(in the rows, 128 means zero)
The rows of D fall into 4 groups, and each row is roughly a mix of its group's hidden directions.
D, 124 rows:
[[ 92 198 138 146 171 146 123 129 167 107 166 138 124 105]
 [102 161  93 129 145 131 158 159 136 131 200 169 153 136]
 [131  98 126  60 148 149 151 139 109 146  73 154  94 112]
 [129 112 155 163 164 118  65 121 161 105 165 102 160 148]
 [146  64 131 107 150 134 159 131 101 100  76 116 133  83]
 [150  71 115 182 114  97 164 155 124  99 146 117 166 134]
 [123 128 151 138  58  92 131 106 160 144  90 101 105 165]
 [102 114 127  93 139  90 147 156 178 194 140 160 123 130]
 [150 115 108 184 132 170 115 138  91  93  73 112 121 152]
 [126 163 153 100 115 168  74  86 110 127  90 126  85 125]
 [146  95 164 129 141  97 158 151 162 122 170 174  96  89]
 [ 97  77  99 120 120 169 105 129 111 114  67 129 156 160]
 [107 100 122  91 179 149  61 125 132 148 138 130 172 140]
 [158 189 154 125 117  91 136 112 135 129 198 113 108 125]
 [ 83  82  99 156 159 165 136 153 137  96  99 150 165 115]
 [130  91 123 142 158 111 151 133 129 146  67  85 153  74]
 [142 142 137  43 129 108 160 125 118 168 146 146  99 105]
 [163 166 153 105 168 145 105 137 127 151 110 146  55 132]
 [ 96  51 134 123 121 148  82 112 135 103 117 134 173 134]
 [143  68 141 147  96 100 172 158 146 141 121 175  99 113]
 [ 91 108 129  78 137  95 150 136 173 190 108 135 137 109]
 [104 131 125 174  63  97 162 103 143 112 113  93 153 103]
 [143 143 143  73 190 145  79 127 119 148 169 146 120 123]
 [125 188 128 131 173  96 136 124 150 144 171  80 156 109]
 [119 132 121 111  58  90 142 114 143 137 140 102 143 193]
 [165 163  91 170 120 122 185 167  96 139 148 145 112 132]
 [172 126 165  98  83  92 107 109 125 162 157 142  84 144]
 [124 136 126 125  63  82 147 117 147 132 149  95 144 189]
 [ 95 126  89  89 163 187 151 145 100  95 111 158 142 129]
 [116 151 123  70  92 172 109 103  90 135 128 174  97 127]
 [ 95 163 115 145 102  93 113 124 170 168 167 112 164 166]
 [128  71 100 150 135  98 186 175 137 137 140 150 159 119]
 [105 159 113 100 108 144 102 104 126 112 119  89 150 206]
 [ 77 102 127  50 134 148 116 110 143 108 117 126 157 158]
 [130 174 120  89 186 161  81 122 102 165 133 132 124 110]
 [ 90 181  99 136 150 173  99 138 135 171  99 163 111 128]
 [ 91  88  80 108 148 140 136 156 125 129 132 136 192 166]
 [138 192 145  82 145 125 146 115 123 160 119 121  78  87]
 [110  64 105 140  99 150 108 120 105 134  63 126 160 121]
 [ 82 116 115 192 124 137  94 147 177 135 133 156 153 155]
 [137 140 164 119 135  72 148 103 154 130 170  89 142  75]
 [125 129 108 148  86 113 139 129 130 152  60  86 126 180]
 [101 186  88 142 169 137 166 156 138 164  96 116 132 114]
 [175  95 121 148 139 111 177 162 117 104  92  95 116 171]
 [155 162 136 100 162 129 132 134 108 140 198 163 109  86]
 [169  82 157 108 121  81 154 110 116 131 112  86 128  81]
 [107 178 130 108 172 116 158 146 166 177 122 138 100  91]
 [ 98  87 111 111 171 166 117 151 130 151  74 167 128 103]
 [ 65 169 126  87 174 134 144 123 169 124 141 120 153 105]
 [109  45 118 120 134 150 118 127 108 104 117 150 173  93]
 [114 124 121 182  67  98 189 133 149 102 122 119 133 132]
 [133 182 146 145 181 113 109 124 154 117 190  98 142 121]
 [144  73 130 121  87 158 129 135 100 108  92 177  88 146]
 [ 87  77 113 176 124 138 107 154 167 136 125 177 153 138]
 [104 118 120 120  71 107 119 109 147 128 114  95 155 202]
 [ 94 147 151 155 130 143  70 128 186 143 115 150 100 164]
 [102  62  90 148 135 153 142 149 112 100  96 135 177 129]
 [157 124 126 164 129 128 153 151 109 156 134 180  93  62]
 [ 93 156  84 130 139 184  97 134 106 164  83 155 131 127]
 [110  94  89 124 158 127 185 150 114 128  91 110 172  90]
 [126 162 132  79 155 122 151 108 119 154  78  82 117  84]
 [ 86 136 113 101 183 131  96 140 163 146 157 122 176 159]
 [128 144 129 135 118 100 141 104 123  91 197  87 181 115]
 [137 132 149 120  97  80 167 141 177 133 126 114  93 186]
 [ 71  90 119 123  89 146  97 114 143 124 156 180 164 123]
 [ 90 101 129  78 121 111 133 140 165 171 159 185 133 121]
 [ 95 174  94 166 172 129 163 146 144 136 108  94 159 103]
 [177 140 146 175 130  99 151 130 113  93 190 114 126  99]
 [130 156 114 145 192 119 137 132 127 109 144  64 177 119]
 [121 159 109 121 134  91 158 125 136 173  88  59 152 129]
 [108 124 114 184  61 109 183 132 144 108 109 125 130 131]
 [142  94 154 118 138 154 105 140 133 139  83 180  63 120]
 [157 101 165  84 102 116 108  84 106  82 145  88 134 139]
 [ 83 176 107 100 176 118 138 143 166 154 149 110 161 149]
 [144 116 129 127 146 138 131 127 114 139  32  86 103 132]
 [134 139 172 146  97  85 158 129 182 113 168 144  87 128]
 [134 192 135 114 177 109 117 111 128 151 160  81 149  95]
 [114 152 124 114 108 118 153 122 126 115 217 163 148  98]
 [108 141 135  72 159 166  94 102 106 100 172 150 144 100]
 [149 181 164 128 140 128 124 132 155 150 125 149  48 124]
 [106  79 109 121 108 170  98 118 101 110  64 130 147 156]
 [112 149 103 127 131 169  87  98  85 151  71 100 147 105]
 [ 94 117 108  84 157 122 155 160 157 188 116 171 125 115]
 [131 172 111 124 130  91 155 121 130 172  96  57 145 134]
 [116 111 144 172 180 159  83 127 148 110  75 115 127 101]
 [100  84 144 105  97 138  72  78 121 127 122 122 167  97]
 [ 94 150  77 151 155 156 144 178 142 149 122 165 134 169]
 [ 72 152  86 175 147 131 139 153 161 140 145 133 176 131]
 [ 95  72 115 139 112 146 113 130 141 129  48 122 142 155]
 [120 152 115  90 103 180 101 108  81 128 145 184 109 120]
 [100 142 123 180  59 104 177 118 151 113 122 118 135 112]
 [147 169 143  94 183 124 120 145 139 142 194 155 104 129]
 [152 154 119 123 109  95 155 105  98 107 176  71 171 124]
 [112 133 124 128 210 175 100 140 127 129 106 147 128  85]
 [142 198 103 171 161 155  97 125  95 133 157 117 141 116]
 [138 136 115 160  76 107 146 135 136 163  69 107 103 174]
 [127  91 136  82 154 150 137 142 126 147  63 158  85 106]
 [138 147 125 160  65 136 109 125 121 170  93 159  79 151]
 [ 76  68  98 123 146 144 149 150 142 119 116 157 178 110]
 [ 99  57  94 137 112 149 119 140 118 113 100 141 177 160]
 [127 191 108 160 160 160  76 110 101 131 141 101 151 119]
 [148 144 128 153 132  75 197 155 146 140 171 126 125  99]
 [185 127 141 114 164 142 125 145 104 132  76 118  69 152]
 [118  68 109 120 108 118 134 116 102  98 148 107 201 123]
 [125 129 119 124 196 140 126 130 113  92 173 109 177  90]
 [118  70  97 130 115 121 145 127  99  99 136 102 202 134]
 [ 93 143 137  76 102 154  78  87 131 119 117 117 132 180]
 [154  75 140 116  68 107 150 132 114 154 115 173  93 117]
 [ 91 161 111 181 118 106 108 136 178 167 136 113 157 160]
 [129 122 133 117  63  86 127 111 145 133 159 105 143 193]
 [107  48 109 138 115 134 123 127 121 112  82 113 178 134]
 [108 182 108 115 179 167  90 143 130 171 119 156 109 133]
 [100 154 122  91 188 127 139 153 160 178 136 159 118  97]
 [133 124 138 130 186  97 153 144 158  90 177  91 164 130]
 [151 128 130 190 167  92 152 161 158 111 170 104 149 131]
 [136  95 163 113 133  71 179 148 185 120 139 122 108 136]
 [124 201 116  93 169 128 148 134 121 137 188 130 133 115]
 [112  77  95 160 141 147 110 129 107 105 109 103 198 130]
 [ 92 100 117 137 155  93 160 167 188 170 108 133 145 127]
 [103 120  87 149 155 141 145 185 154 134 132 164 140 186]
 [122 155 145  88 136 155  93 118 125 142 177 191  97 105]
 [117 120 146  80 167 154 108 113 117 104 174 162 137  73]
 [131 142  86 139 134 164 127 126  76 144  54 100 136 122]
 [166 145 145  67 121 127 140  93  79  91 155  96 122 126]]
In each list below, two rows fit none of the groups, and each other row fits one group, some only roughly. Which are they? Name them in the order they come.
  k455: [190 142 152 100 160 131 118 120  94 135  91  92  80 124]
  k202: [ 88 111 134 113 112  88 187 127 170 144 127 129 145  73]
  k872: [120 164 130 121 195 158  92 116 119 116 166 123 152  80]
  k795: [123  97 149 155  85  70 151 135 184 152 111 118 116 152]
  k684: [107 123 115 126 127 142  81  87 103 142 102  82 184  91]
  k459: [104 158 113 189 160 177 105 147 143 100  94 130 120 156]
  k901: [131 218 135 147 150 114 150 118 145 123 152  87 114 115]
  k778: [149 162 124 106 112 127 152 111  80 116 194 142 135  78]
  k879: [148  56 156 151 140 134  97 136 131 137 100 166 107  85]
  k377: [124 127 117 136  87  91 184 122 134 136  75  71 137 137]
	k202 k377
  k942: [143 110 129 198 143 169 111 134 105  63 115 136 127 115]
  k796: [ 80 101 118 120 142 136  81 129 157 135 174 157 184 140]
  k969: [119  79 106 124  99 169 123 133  87 108 141 195 139 111]
  k632: [103 140 113 122 170 118 174 140 143  81 163  92 180 122]
  k242: [177  85 141  92 142 134 152 126  80 115  94 126 101  83]
  k416: [126 174 146 131 148 115 101 118 161 102 171  90 138 190]
  k725: [125 185 126 182 133 123  73 123 146 168 163 122 137 139]
  k506: [117 105 142 184 141 131 136 130 155 119  53 108 116  88]
  k972: [113 159 117  87 118 149  98 119 129 162  79 116 106 192]
  k101: [ 96 179 144 147 123  97 139 127 187 137 188 139 130 116]
  k690: [143 106 157 108 124 127  77  79 109 132  83  78 136  99]
	k632 k725
  k186: [124  62 151 131 112 118  80  95 134 121  88  88 158 125]
  k172: [179 176 152 107 129  93 118 110 113 147 187  98 113 130]
  k175: [133 124 102 125 121 122 138 153 129 200  57 132 105 149]
  k437: [148  60 156 133  72 119  80 106 122 129 119 143 121 151]
  k888: [115  73 147 169 156 152 104 141 146  95 130 175 127  86]
  k92: [174 177 120  93 106 113 150 130  90 176 132 127  84 139]
  k946: [151 158 172  82 122 124  98  78 120 106 127  78 102 138]
  k837: [ 98  92 129 131 119 170  98 133 134  86 162 195 135 143]
  k198: [148 183 117  90 165 139 126 116  84 140 176 123 136  89]
  k983: [108  38 143 120 139 113 131 126 152 100 110 120 167 111]
  k16: [142  78  87 146 106 120 193 167  97 117 119 140 149 139]
  k539: [143  89 156 113 103  84 135 143 158 172 156 178  97 117]
  k470: [142  76 132 113 107 132 160 155 131 135  75 168  78 149]
	k172 k470
  k312: [151 167 118 161 171 122 142 148 120  96 200 117 151 131]
  k430: [140 146 170 169 125  98 113 128 176 167 111 132  73 106]
  k278: [116 128 117 111  81 184  86  95  82 113 100 152 117 142]
  k843: [173 115 133  88  81 101 171 134 103 148 112 135  82 153]
  k109: [126  86 121 159  59 144 140 121 109 110  70 145 109 131]
  k606: [150  98 112 111  96 113 190 152 100 150 137 179 110  98]
  k337: [113 109  84  81 132 150 166 159  98 163 111 179 130 117]
  k732: [155 110 142 171 117 152  84 141 125 147  90 170  73 144]
  k283: [ 77  95  95 146 100 136 115 110 123 126 106 108 201 123]
  k533: [105  74 126 148 155 131  92 118 140 111  95  87 188 126]
	k278 k843
  k860: [147 149 119 114 130 157 121 150 112 169  83 168  63 150]
  k731: [113 180 145 126 168 166 106 129 142  92 174 167 101 117]
  k253: [102 194  72 148 134 152 159 144 100 148 137 136 151 107]
  k962: [161  72 156 135 141 141 128 113 101  58 109 110 125  99]
  k450: [136 127 160 142  63  96 126 112 163 106 148 122 102 184]
  k804: [152 215 132 154 166 121 124 130 130 148 154 104 106 111]
  k905: [147 127 141 101 143 110 157 102 104  75 162  76 162  95]
  k714: [172  69 156 124 114  72 128 148 150 155 143 133 110 160]
  k915: [135  89 116 117 149 134 177 126  91  79 121 105 164  79]
  k463: [141 201 116 116 133 132 160 128  99 135 182 146 111  90]
  k870: [111 161 151  84 172 136 102 106 146  95 191 119 143 125]
	k450 k714
  k512: [133  90 123 171 100  96 191 134 128  90 127 106 159  99]
  k509: [147 173 166 166 132 110  97 127 166 158 154 145  75 119]
  k3: [143 159 109 136 125 166 107 111  84  94  90  80 130 176]
  k664: [165  87 148 159 126 130 122 152 124 150 110 184  74  99]
  k216: [124 191 103 113 168 166 108 110  84 128 126  94 152 107]
  k286: [124 104 135 173  77 109 156 120 142 109  61  95 117 138]
  k586: [147 143 161 119 102 100 157 140 156 151 145 173  59 120]
  k438: [149 191 118 100 114 137 118 123  97 186 140 157  86 118]
  k878: [143 112 187 125 137 122  99  85 142  86 102  81 110  99]
  k167: [113 145 124 132  93 116 114 116 148 143  76  82 126 199]
	k512 k438
  k886: [119 121 117  99 126 155 111 136 127 168  48 139  94 165]
  k229: [ 93 153 134  90 109  91 135 128 184 186 128 130 115 160]
  k268: [162 132 151 128  67  81 109 104 127 144 179 114 127 162]
  k112: [185  87 158 175  93 116 108 113 103  88 142 120 115 126]
  k98: [102  87 136 137 171 117 124 159 182 172  96 154 123 102]
  k427: [128  45 141 109 117 133  84 135 131 150 122 179 128 135]
  k472: [104 142 124 161 156 122 103 124 162  99 140  72 180 167]
  k910: [146  58 129 103 175 163 122 150 103  94 103 150 127 130]
  k856: [129 150 130 153 145  80 179 153 171 114 180 103 145 144]
  k403: [136  82 120 151 166 153 104 141 112 150  61 138 125  84]
  k929: [148 171 123 145  89 122 151 104  97  77 143  74 135 157]
  k221: [132  56 139 148 143 163  72 126 116 111  93 151 133 111]
	k910 k403
  k412: [144  96 130 189 126 175  91 136 106  79 111 155 116 141]
  k971: [168 166 127  99 133 136 127  97  63 138 130 100 123  76]
  k488: [135 121 104 199  96 120 119 150 135 122 131 120 148 197]
  k704: [129  75  88 103  89 139 126 121  68 136 131 138 176 131]
  k736: [147  78 152 138  99 123 145 154 151 105 115 170  78 172]
  k479: [135 202 111 104 158 162 142 116  83 103 155 113 123 106]
  k680: [112 121 100 113 151 170 104 113  79  94 158 127 187 106]
  k532: [132  94 139 124 103 129 136 124 120 169  69 158  93  70]
  k161: [119 158 109  83 128 152 135 103  84 158  75 106 128  83]
  k424: [171 163 159 100 135 136 110  93  89 137 109 105  85  84]
  k653: [132 173 155 144 131  91 143 114 159  96 200 102 134 119]
  k538: [120 172 165 113 136 140  96 102 151 155  84 125  70 101]
	k704 k653
  k630: [132  83 111 121 183 140 101 149 123 137  75  94 156 162]
  k38: [153 104 176  67 144 141 122 103 115  90 134 141  88  96]
  k236: [124 168 118  71 171 143 134 136 113 162 167 164 116  91]
  k826: [127 151 124 107 122 122 134  95 107  74 163  70 175 149]
  k29: [167 120 162  60 124 118 143 110  99 124 156 147  88  93]
  k591: [155 196 166 153 131 126 105  98 131 103 164 102  97 110]
  k5: [145 154 131 168 190 101 151 142 144 117 151  78 152  99]
  k293: [122 182 114 162 158 122 175 151 142  86 176 110 142 138]
  k485: [145 102 107  86 169 156 139 128  70 122  87 107 147  93]
  k421: [131  82  96 176 134 135 159 153 104  81 123 111 178 134]
	k293 k485
  k90: [164 145 157 114  95  68 142 128 153 170 151 118  89 156]
  k688: [122 103 147 104  60 116 130 123 151 144 110 165  82 171]
  k668: [125  89 123 173  71  97 101 131 149 151 152 140 158 168]
  k951: [143 174 139 119 195 100 157 135 146 121 155  80 137 102]
  k869: [132 113 115  79  82 112 127  97  97 125 120  80 165 172]
  k954: [158 139 159 151 186 146  79 126 123 114 163 141 114  79]
  k608: [137  91 115 122  71 164 129 113  74 105  80 146 116 132]
  k982: [123 190 125  86 110 122 141 108 128 142  96  78 108 173]
  k50: [116 158 163 135 175  94 110 134 198 146 164 115 121 128]
  k159: [148 168 131 174 142 147 112 101  89 107 138 102 138  62]
	k90 k159
  k165: [145 141 130 189 183 105 127 140 142 145 116  81 146  85]
  k977: [157 205 149 132 141 121 138 110 115 119 171 113  96  90]
  k369: [154 186 110  96 155 156 131 122  69 144 147 137 112  91]
  k814: [132 149 157 102 155  82 154 134 168 143 195 135 119 101]
  k91: [105 172 107 166  99 156 148 143 135 148  81 165  82 133]
  k908: [182 109 123 121 138 140 138 126  73 121  64  87 110 130]
  k718: [128 207 102 103 148 165 113 112  84 123 155 112 137 135]
  k694: [127 152 163  44 138 121 141 107 138 145 123 135  83 102]
  k673: [ 98 161 130 170 146 110 121 131 179 100 179 104 164 151]
  k676: [100 171 126 141 130 104 133  97 139 132 161  83 180  78]
	k814 k673
  k404: [157 204 132 118 142 116 156 116 105 135 167 107 109  84]
  k475: [164 134 141 109 130 103 133  90  88 117 142  64 155  82]
  k328: [102 116  94 118 152 160 101 120 103  92 147 108 199 151]
  k160: [125 183 148 125 208 135 113 131 159 112 143  96 119 124]
  k77: [103 186 133 132 140 105 131 113 159 119 200 107 160 117]
  k798: [133  91 137  98  99 161  80  86  82 128  91 137 127 100]
  k385: [139 101 141  94 126 139 137 119 100  78 196 166 137  97]
  k524: [133 117 143  78 138 136  74  99 121 113 117  85 144 186]
  k19: [132  48 110 123 110 119 153 159 115 152 125 182 138 112]
  k64: [145  78 136 184 120  96 143 163 158 108 168 152 139 153]
	k160 k524
  k372: [136 105  95 188 146 130 131 140 103 146  79  95 167  96]
  k81: [167  80 148 108  98 140 108 126  93 115 159 187  98 129]
  k922: [135 170 133  69  98 100 122 111 132 193 132 119 107 154]
  k428: [133 209 137 111 103 126 117  90 117 116 143  80 118 156]
  k633: [151  62 136 127  89  72 158 130 127 157 134 129 146  95]
  k136: [ 82 149 140 122 124 123 103 127 177 145 191 180 132 123]
  k580: [112 166  72 136 115 152 138 161 110 176 130 176 124 161]
  k572: [112 139 115 157 174 108 188 160 160  95 153 105 159 123]
  k527: [173 118 126 150  72 125 132 121  90 142  71 114  90 151]
  k152: [132 145 114 113 111  75 158 112 124 156 138  59 174 129]
  k677: [175 151 153 151 139  82 152 130 128 165 136 108  99  69]
  k587: [182 129 128 139 121  94 197 137  98 100 133  85 123 120]
	k572 k527
